In the rows, 128 means zero.
Where one turn sends some rows of the set: a few examples, then the rows asked
navi: [142  73  83 131 160 154 102 128 171 142 138 134 140 117 112 132 111 157
 115 112 118 162 128 130]
sog: [114 144 124 119 117 140 133 126 176 128 150 104 127 158 120  99 125 135
 129 111 114 143 158 133]
zeri: [118 143 126 160 134 149 122 144 164 120 131 153 111 138 134 142 101 111
 110 137 112 119 163 131]
far: [123 145 115 133 120 157 120 135 182 134 144  92 123 143 110 102 126 139
 131 102 109 138 148 134]
rusi: [139  93  82 122 159 145 101 123 181 117 129 121 143 114 103 102 107 148
 111 104  95 157 119 152]
zivu: [135 117  86 153 148 157  88 150 174 118 119 113 123 105 102 119  99 132
 121 112  84 130 135 143]
Tafab: [116 149 123 131 116 149 125 134 176 132 146  99 121 150 117 104 124 133
 134 110 109 136 157 131]
zap: [102 115 114 117 135 106 119 129 155  98 133 143 132 140 131 119  93 117
 115 141  98 143 167 138]
gubas: [151 110  94 144 161 175 114 122 190 134 135 139 132 122 110 117 117 147
  98 100 117 153 111 151]
folim: [133 104 108 115 156 142 136 103 180 121 146 158 143 145 126 113 116 142
  92 116 127 168 126 150]
veb: [151 115  90 136 180 152  89 133 192 133 136 141 158 136 110 118 117 145
 104 114 121 145 114 143]
Rovot: [146 136  98 161 169 160  79 156 183 134 126 136 139 129 111 131 109 129
 115 123 112 117 132 132]
bubis: [113 125 127 125 140 126 141 117 165 111 144 166 131 156 141 129 107 120
  99 139 125 147 157 138]
Bovug: [118 131 121 123 161 112 109 132 169 115 140 164 153 164 137 130 106 120
 107 149 125 136 156 130]
Vor: [125 137 112 124 124 155 125 125 185 136 148  94 129 146 109  94 130 145
 128  97 112 148 141 137]
taz: [110  94 113 126 140 118 119 132 149 125 141 154 131 141 139 146  99 131
 121 146 121 148 170 117]
Mudov: [125 147 116 154 157 136  90 156 169 122 130 151 136 147 127 141 102 115
 117 143 115 112 159 125]
bidi: [138  94  89 159 152 165  91 151 165 145 131 128 123 107 112 147 104 144
 125 120 108 135 144 124]
bagu: [118 107 107 155 139 142 102 154 152 133 131 140 118 122 128 155  97 127
 129 140 109 126 170 114]
Feniz: [112 130 107 149 133 134  98 154 158 106 120 128 116 120 118 129  91 113
 125 135  86 119 166 134]
sof: [123  73  99 110 155 125 121 115 161 130 146 151 145 136 128 132 108 149
 114 129 125 168 144 128]
luz: [142 135 106 171 148 180 104 149 179 132 126 137 112 118 114 135 108 127
 110 113 107 123 134 138]
Rit: [118  93  98 100 150 114 121 110 169 103 137 138 149 136 121 103 103 140
 107 124 103 166 139 150]
som: [134 111 104 110 175 123 109 118 183 122 144 158 165 157 125 115 115 140
 100 129 129 155 129 141]
zekas: [119 135 118 114 122 142 131 120 181 131 151 101 132 155 117  94 129 143
 126 105 115 152 147 137]

zivu moves to Feniz
far moves to Tafab
Bovug moves to som
Where do these go?
gubas moves to luz
bagu moves to taz

